In the data rows, the value 128 means zero.
Here are some numbered points:
[255 138 207  45  22  90 202 163 126 201 255  93  94 158  50  87 132 139
  98 109 137 141 130  86 189 108 138  85 161 129  71 118] 0
[ 88 152 114 148 115 234  70 119  54 105 165 185  93  66 124  83 145 169
  82 152 110 179 132 117 101 101 189  84 155 104 134 165] 1
[191  61  86 102 187 148 219 158  92 201 181 149 110 186  53 151 121 145
  92 137 117 142 117 105 165 126 146  80 147 130 127 145] 2
[110  92  82  97 151 115 141 110 184 160  80  47 177 195 121 105 154 123
 106 132 149 116 116 131 111  84 148  74 102 132 113 131] 3
[248 119 239  49  48  78 191 169 132 215 248 116  39 182 131  93 150  95
 158 114  89 128 117  85 156 108 160 106 174 122 100  90] 4
[ 88 115 123 131 116 130  83 107 144 141  47 101 120 165 163 117 115 121
 172 129 127 112 108 158  84 128 139 138 117 129 153 117] 5
[161 105  34 142 170  41  84 100 174 176 104  66 238 181 126 187 122 182
 131 109 169 101  43 165 113 125 114  60  90 113 139 145] 6
[155 126 181 171 138 228 131 129  79  96 115 237  76  70 141  61 191 146
  51 151 108 140  90 113 137  71 189  54 171 158 112 123] 7
[255 109 211  33 157 122 159  26 116  26 227  97 101 226 142 136 135 100
 140 128 106 131 110  66 187 126 138 113 175 137 106  62] 8
[149  65  55 132 221 157 182 147  87 156 128 181 121 182  75 165  89 142
 102 144 113 149 112 131 156 135 140  88 140 127 158 163] 9
[150 178 200 137 106 118 110 180 147 109 124 180 142 111 128 122 127 108
 160 142 128 114 162 128 121 135 100 177 130 128 138 114] 10
[ 70 255 148 210 170  88  46 255 144   4  15 176 235  65 141 196  83 131
 162 133 168 126 190 154 107 179  45 220  99 121 166 130] 11
[126 140 185 136 118 110 149 147 175 146  96 144 135 156 146 100 156 109
 110 140 167 133 159 126 108  70 144  89 109 148 125 133] 12
[112 128 117 143 155 128  71 131 155 130 106 132 180 123 141 141 128 163
 121 129 160 106 100 159 118 142 103 129  89 136 148 140] 13
[123 138 111 133 156 176 185 115  85 101 139 152 112 114  93 115 120 138
  73 124 124 158 109 133 153  71 207  18 139 119 118 185] 14
[ 73 126  16 193 153 234 147 145  69   0 148 178 180   0 115 122 178 210
  59 114 103 134 111 128 171 104 140 101 161 152  92 169] 15
[ 86 134 162 156 120 138 140 115 134 100  98 148  81 142 119 109 157 126
 119 150 128 108 115 116 136 106 113 133 123 146 113  94] 16
[109 148  84 144 156 119 130  87 106 103 129 139 160 118 111 115 108 169
  82 111 134 120 100 175 163  85 126  73  99 119 137 183] 17
[ 68 119  41 102 188 115  95 106 136 119 147 106 207 115 108 152 107 176
  88 133 151 133 100 153 154 173  72 124  84 142 152 169] 18
[217 172 241  78  59  84 200 155  98 153 255 124   0 130 111 106  92  65
 152 123 103 149 164  95 200  91 147 108 138 109 106 121] 19
[130 100 130 105 159 131 120 100 171 147  84  94 180 178 126 106 157 158
  91 107 183 103 109 142 105 137 121 102  90 141 123 123] 20
[140 100  67 114 135 100 102 100 117 151 110  83 160 153 129 116  91 121
 132 143 119 151 117 145 132 131 146  87 141 107 151 144] 21
[241 170 194  95 162 164 173 101  68  42 219 157 127 119  91 102  87 109
 101 141 124 163 179  66 239 136  93 118 176 142  94  91] 22
[ 54  86 113 108  90 154  85  97 153 164  48  82 133 176 181  94 154 151
 148 135 120 135  97 151  51 143 155 127 130 102 145 116] 23
[119  42  96 143 128 142  42  52 177 154  32  57  90 186 188 106 171 126
 153 141 114  97  77 169  71  93 138 117 140 130 148 136] 24
[121 125 184 149 135 103 123 184 195  96  38 158 173 146 162 121 168 106
 157 114 140  83 132 136 118 136 116 160  95 133 101  97] 25
[163 147 222 161 135 140  91 193 138 136  77 187 113 126 169 107 124  90
 174 143 136 113 143 140 115 109 126 140 144 136 141 105] 26
[122 137 201  27   8  44 250 196 130 229 255  69   0 131 122  99 106 104
 106 125 125 161 187  93 178  98 145 122 166 126  97 133] 27
[112  72  21 126 144  74  64  82 142 154  71  57 161 172 164 133  87 118
 167 145 111 138  99 170 103 144 141 105 137  95 172 141] 28
[255 197 199   0   0 123 255 146  79 211 255  76  86 164   0  19 132  85
  80 115 121 173 191  56 218  74 163  92 166 134  61 107] 29
[124 167 142 142 157 165 127 153 116  87 145 222 135  48 115 150 150 115
 128  94 121 124 168 112 153 193  90 212  90 141 101 131] 30
[139 122  79 146 141  25 141 120 173 142  91  64 188 177 132 151  82 114
 123 127 160 140 121 136 138  93 150  82 112 112 124 130] 31
[186 129  91 159 149  79 164 113 113 132 129 116 144 158 124 128  99 112
 104 155 155 150 102 143 119  74 188  21 131 111 154 156] 32
[100 102  32 137 171  86 111 130 131 101 173 120 212  99 118 188 116 199
  93 114 125 111 113 138 201 130  86 133 110 145 120 168] 33
[ 99 149 154 149 135  92 149 115 190 112  71  87 172 185 131 117 142 128
 119 119 168  95 126 135 116  83 141 108  97 142 113 116] 34
[143 151 191 150 153 190  80 158 109 104 122 247 135  37 124 173 151 109
 176 118 121 115 149 127  69 252  97 242  90 134 147 100] 35
[158 131 188 170 149 151  71 162 144 118  51 175 118 144 183 115 132  98
 184 144 134 108 109 157  84 112 145 122 134 123 154 115] 36
[176 145 179 131 110  37 128 156 157 159 149  85 125 165 147 147  99 124
 137 130 169 125 119 134 116 102 115  90 107 126 133 133] 37
[ 90 188 143 160 139 122 165 168 120  77 113 176 159  94 108 115 103 130
  71 124 176 139 169 121 158 112 101 109  86 165 129 158] 38
[174 146 189  57  99  93 156 142 126 133 255 133  85 123 144 178 127 121
 158 114 106 127 151  96 158 184  87 193 139 130 122  96] 39
[122 102 110 117 152 121 124 105 160 144 104  93 175 168 127 123 147 157
  99 111 160 112 106 139 118 125 133 102 110 133 124 132] 40
[ 63 116  97 126 142 119 125 131 156 131 149 125 172 109 134 133 141 158
 102 107 138 119 143 136 134 142 107 173 101 132 116 150] 41
[ 32 156  72 150 111 130 102 105 111  87 120 120 147  98 117 139  96 149
 129 128 136 132 128 161 122 145  95 166 127 126 143 154] 42
[ 43  86  33 126 123 129 122  99 131 120 125  85 146 126 139 147 126 157
 129 116  94 144 129 114 157 143 117 165 143 106 129 136] 43
[114 106  99 142 113 179 122  63 105 128  84  90  88 153 141  81 155 129
  99 122 142 124 112 140  86  73 191  67 124 123 124 132] 44
[106  47  98 121 146 239  92  69 120 174  40  77  45 186 168  67 162 141
 125 137  96 105  70 135  97 132 181 101 166 114 150 111] 45
New points follow, each followed by the numbers of its three nearest points above, nearest first.
[140 137 166 145 138 142  53 121 152 164 117 177 169 113 169 139 111 183
 159 118 186  80  40 168 109 140  94 127  69 112 120 113] 13 36 40
[ 61 153  67 155 140 132  69  95 102 102 157 143 162  77 131 149  99 168
 133 145 134 143 132 156 139 133  88 157 141 129 157 149] 42 41 13
[155 151 192 141 171 162  36 173 168  95  78 248 149  76 189 163 142  94
 255 136  90  77 118 152  73 200  67 255  99 100 163 100] 35 10 36
[132 130  92 140 149 123 100 120 111 131 115 135 137 139 146 125  98 125
 154 118  98 127  77 166 136 142 163 107 124 106 158 158] 21 13 5
[ 56 147  84 148 118 134  73 120 111  90 115 139 140 100 134 135  94 145
 143 129 128 126 112 173 115 139  94 173 134 123 149 150] 42 13 41
[ 31  89  14 142 120 138  81  72 140 132 121  45 156 123 142 152 141 178
 129 124 121 123 119 133 113 134 111 149 124 120 132 145] 43 42 41
[142 130 118 125 142 181 190 103  94 106 160 160 102 109  92  98 158 133
  68 127 120 151 141 107 175 118 145  83 156 139 106 132] 14 16 17
[217 139 193 102 161 153 175 119  80  94 202 179  99 139  92 104  95 122
  69 150 137 178 137  89 200 119 145  75 166 140 129  99] 22 14 2
[243 124 241  76  84 127 171 145 128 213 223 155  69 198 122  89 156  95
 144 130 115 127 126  82 130 122 178  86 146 123  96  80] 4 0 19
[ 80 116  91 127 129 128 113 100 138 125  57  88 142 163 149  92 116 116
 133 134 133 130 116 164  87 122 152 114  98 113 156 154] 5 23 21
[215 109 154 101 103  94 176 191 131 191 219  74 216  76  47 111 138 153
 124 126 131 123 126  96 179 132  91 138 144 142 102 109] 0 39 37
[143  95 126 132 137 116  93 106 146 153  83 141 117 162 171 115 135 115
 164 124 114  99  79 139 101 102 147 117 147 116 129 116] 5 36 40
[120 184 201 161 138 135 134 160 110  96 112 208 141 110 111 102  85 121
  91 127 195 145 152 145 143  81 110 109  73 142 118 128] 38 12 10
[198 111 168  89 116 121 131 118 116 119 222 143 121 149 142 154 115 118
 127 143 131 136 131  94 140 143 121 117 152 134 116  94] 39 37 10
[133 116  47 143 162  64  94  99 164 159 114  78 222 163 122 178 123 181
 123 115 166 105  63 157 123 139 103  85  95 124 139 141] 6 40 13
[145 147 134 153 156 185 177 128  65  98 149 190  97  96  98 116 112 138
  74 127 120 160 101 137 149  63 231   0 151 112 120 193] 14 7 1
[149  99 118 143 153 180 173 138 106 127 119 164 113 116 107 104 159 146
  67 113 116 151 110 111 159 117 172  73 139 142 110 139] 14 7 16
[200 159 184  80  50  78 184 172 143 169 219 100 134 142  66 112 122 141
 104 115 146 140 136  99 175 119 118 109 145 132  88 126] 0 37 4
[107 108 126 139 120 143  96 112 131 136  60 117 113 153 156 108 127 125
 155 123 122 117  98 151  92 106 161 114 121 123 142 116] 5 23 44
[123  74  63 128 176 151 165 129 110 137 113 145 121 147  93 142 124 151
  82 121 106 139  88 138 187 129 136  92 135 144 151 160] 9 17 2
[119  97 131 142 109 132  64 109 150 148  39  94 109 172 188 108 134 113
 183 143 119 104 113 149  78 107 151 135 135 114 146 107] 5 23 24
[ 81 169 131 165 145 116  81 129 146 101  92 143 177 108 140 160 129 148
 136 123 172 103 130 159  84 147  96 153  81 121 136 134] 13 42 41
[194 119 199  96  95 142 153 127 129 188 200 155  85 174 123 106 161 117
 134 130 116 123 115  92 131 134 157 109 144 130 105  93] 4 39 12
[196  87   0 180 176   0 131  87 233 187 128   0 255 242 131 255 122 150
 163 113 141 104  59 160  94 127 139  93 113 102 143 121] 6 31 28
[ 86 175 125 160 160  84  48 180 174 107  80 141 244 105 147 181 113 150
 149 123 181  98 137 172  78 169  77 172  63 116 139 141] 13 41 25
[148 187 165 150 162 185 122 159 100  74 140 255 122  27 111 154 152 100
 141  93 120 123 174 107 147 211  88 222  82 140  99 124] 30 35 10
[ 60 133  61 150 140 128  68  82 115 111 139 119 163  96 135 150 107 167
 133 141 134 135 124 153 129 129  95 146 136 125 151 143] 42 43 41
[177  81 109 142 152  94 143 126 165 138  92 116 162 157 126 164 150 118
 160 108 119 110  97 136 105 143 146 133 107 115 117 104] 40 20 13
[ 85 161  93 153 142 134 133  91  98  95 136 151 148 100 106 118 105 167
  89 120 132 131 119 164 153 104 120 106 103 124 140 177] 17 42 41
[ 83 132 108 130  96 152 124  78  99 150  56  46  91 172 158  83 116 102
 124 137 127 141 153 140 101  74 186  93 130 120 150 168] 44 5 21
[ 84 215 159 164 142 104 189 188 117  66 115 188 164  97  94 119  71 113
  59 125 197 153 188 115 173 118  87 109  75 171 135 158] 38 10 12
[130 135 205  20  46  21 236 209 128 215 255 111  17 121 129 125 121 127
 105 119 102 159 184  63 209 116 112 154 164 142  80 109] 27 19 4
[ 97 118  94 154 133 123  62  91 126 145  76 101 105 161 170 110 118 112
 159 137 107 109 109 162  91 103 158 117 142 116 165 139] 5 21 23
[101 130  76 158 118 181 153 159  95  59 194 152 132   0 131 132 170 185
  91 119 105 126 124 116 168 110 130 118 161 148  93 141] 15 1 41
[ 72 107  46 141 129 130 141 104 117 122 161  90 139 124 118 140 112 159
  96 126 118 146 127 128 167 106 142 113 150 115 110 147] 43 41 21
[238 137 208 141 175 184 164 139 170  16   0 255 100  36 135 211 170  53
 241  99  69  89 128 116  85 245  89 238 110 134 133  63] 35 30 10
[255  88 170  56 158 102 118  58 149  56 189 102 138 206 161 148 137 118
 150 122 112 116 104  87 174 131 120 131 157 138 113  75] 8 39 22
[ 19  80  91  94  77 124  88  94 173 167  40  51 167 190 183 111 151 164
 153 131 129 134  94 153  45 169 125 151 113  98 142 109] 23 5 24
[143  68  58 134 218 159 179 146  87 153 128 175 123 178  72 163  93 143
  98 140 123 152 115 131 153 130 138  92 129 127 147 159] 9 2 21
[231 175 180  76 134 125 215 136  73  95 209 144 104  73  51  93 114 103
 116 132  94 168 170  84 200 138 120 140 172 136 118 114] 22 19 39
[127  69  74  82 171  97 129 108 220 185  57  10 208 229 126 113 163 127
 119 135 147  97  93 134 101  88 139  68  91 138 120 119] 3 20 40
[203 153 188  78  49  98 181 169 126 169 239 122 124 133  63 111 126 143
 109 111 140 142 143  98 171 130 116 125 148 126  89 120] 0 39 4
[117 154 111 149 127 197  90 117  63 126 144 172  74  96 136  99 106 125
 117 142  75 155 114 138 113  90 214  76 181  79 129 155] 1 14 44
[109 170 172 146 156 201 101 157  56 109 187 255 109  54 111 125 161 164
 100 116  56 173 101 103  99 193 194 134 178 107 111 144] 1 7 30
[149  92 133 156 151 211 153 164 104  72 105 197 118  65 138  82 203 158
  90 117  83 113  74 110 166  83 163 100 165 147  88 108] 7 16 14
[123  71  72 118 159 126 165 143 152 133 115 109 160 144 107 133 142 153
  90 122 127 134 109 136 169 107 126 102 108 137 125 145] 40 3 41
[113 136 154 163 104 166 131  81  99 120  92 139  67 133 138 102 145 124
  94 141 151 133 115 123  82  72 188  79 139 133 123 113] 44 16 12
[ 49 102  52 130 128 119 124 111 147 122 116  81 164 131 133 149 125 154
 130 119 116 134 133 120 142 137 109 157 128 112 131 134] 43 41 42
[131 201 168 171 155 207 117 165  52  74 167 244 109  38  98 116  85 111
 116 135 157 143 169 145 149 202  49 175  83 170 162 151] 30 35 38
[ 69 129  91 137 107 169 146  79  94 119 118 111 101 127 111  98 133 136
  84 122 142 149 142 125 129  85 166 101 127 126 121 145] 44 14 16
[ 68 120  87 168 120 230  76  75  57 104 123 150  91  68 149 110 167 184
 106 132 127 123 101 147  93 102 148 119 170 118 112 143] 1 44 42
[228 101 242  70  60  66 160 169 143 205 240 139  12 182 175 119 151  93
 179 113  75 119 102  89 148 116 165 116 185 116 108  84] 4 19 39
[170 115 255  88  67  11 171 200 188 231 212 115   0 184 218 139 153  68
 189 124  90 105 142 100 133 107 150 141 176 120 118  84] 4 19 27
